Each path below is one point turned by a fixed rotation once a step. After each direction that follows a path, write how fast that rotation turns it, in degrees a step (0 if it stays still).
Each turn is a multiple of 5 degrees from 10 to 175, or 0.
Each row of a path follows its step; steps can be skipped.
Rotation 1:
step 2: [-1,-6,-8,3,3,18,6,-18,17,-8,-6,6,-11,7,6,11,-1,7,-6,0,-8,-1,-11,-4,1,-1,-5,-16,-2,-4,-6,7,6,5,-3,3,0,-16,-11,-1,0,-4,4,0,-2,-4,2,-1,1,14,-17,1,-17,-4,-1,-10,-1,12,10,5,8,-5,5,14,0,1]
step 3: [1,6,-7,-7,-22,8,-3,7,-10,7,10,-19,1,5,17,-3,7,11,3,3,-3,9,1,6,2,-3,4,-4,-1,-17,-5,3,13,-15,5,-4,0,-3,-10,1,-2,13,7,3,-2,-1,-1,-4,10,2,13,-9,6,-8,0,-2,-8,-1,8,9,3,0,3,3,7,19]
step 4: [-3,-7,-14,-5,15,5,9,-2,7,-4,7,1,-12,4,1,-4,8,4,15,-8,1,10,-11,-10,-5,16,-10,-4,-4,2,1,-6,5,-8,-13,-4,-1,-13,6,1,8,-11,1,-9,-7,-9,4,-4,3,0,-7,-16,1,7,-8,-15,-3,18,8,-4,-3,9,6,-4,0,6]
step 5: [-1,7,-4,-4,-23,8,6,2,-1,-2,9,0,1,-14,7,-3,9,-3,11,-10,-4,13,6,1,-10,-1,12,4,11,5,8,6,1,2,1,-1,8,5,-14,-3,-5,9,-7,-9,-3,-13,1,-14,3,0,-2,3,-11,-4,-8,-2,-10,-4,-1,5,-6,-12,9,10,-9,17]
step 6: [5,-14,-13,2,5,10,-1,4,-2,-12,-6,-6,-11,1,3,-7,7,6,-4,7,5,-4,-3,-2,-9,15,1,0,11,4,-1,-5,-13,-3,-4,-12,0,-18,3,-14,13,3,-2,6,4,5,10,-5,8,18,-9,2,-3,-5,-4,-4,-11,11,16,-2,13,-8,3,-4,-6,0]
step 7: [1,10,5,-9,-9,10,8,-6,24,-4,10,-19,9,0,6,-1,5,-6,9,-4,-4,3,-5,-4,-5,4,6,-8,4,7,2,9,15,-3,4,-2,-13,-4,-12,0,-5,2,8,12,-2,-9,1,-10,-1,10,2,7,-9,3,6,-1,-6,-9,9,3,2,-9,-6,2,17,11]
step 9: [-4,-5,4,2,-6,4,8,-10,-1,-7,18,0,0,0,20,-2,14,-4,10,-6,-5,-4,-7,4,-4,5,-9,-20,2,-5,-7,6,12,-7,-8,-1,2,-7,-18,-11,-4,-4,0,-9,-10,0,-2,-4,-3,6,1,-6,-12,-1,2,-3,-19,-2,-10,15,1,3,6,11,2,6]
step 10: [-2,-8,-13,-16,-5,16,2,9,-4,-2,3,-8,-15,-6,1,8,-1,20,17,5,1,12,0,2,-9,0,-3,6,2,0,-2,-5,6,-7,9,-13,21,-5,-4,-2,3,-2,2,1,-1,2,6,-11,8,2,-3,-1,4,-4,-14,4,6,5,6,-14,10,0,10,4,3,10]
step 11: [-3,6,-9,-5,14,1,-1,7,3,-10,12,-8,16,-12,15,-14,16,-3,-1,-9,3,6,1,-6,-5,12,-6,-4,4,4,11,6,1,-8,-1,-4,-10,-5,-3,-3,13,4,9,-8,-11,-4,-12,-8,5,0,-11,-4,-9,7,-1,-7,-18,2,6,0,-6,-14,0,1,1,8]
Speeds:
[2,0,-2,5,2,0,-4,4,-3,2,0,-2,1,1,0,-2,2,0,0,0,4,0,-1,1,-2,0,-2,-4,2,-2,2,2,0,-3,0,0,-2,-1,2,-2,0,1,0,0,0,1,2,1,-1,2,0,0,2,2,1,-1,-4,1,-2,2,-1,3,-1,-2,-2,-1]  140
[-2,1,-1,-2,1,0,-1,2,4,-1,4,-2,-1,2,1,-1,1,-2,-1,1,1,1,2,-1,-1,-1,2,0,0,-3,0,1,1,-3,0,-1,1,2,5,1,2,-3,4,3,0,0,-1,2,1,1,-2,1,4,0,2,1,1,-1,0,-1,2,0,1,-2,2,4]  100
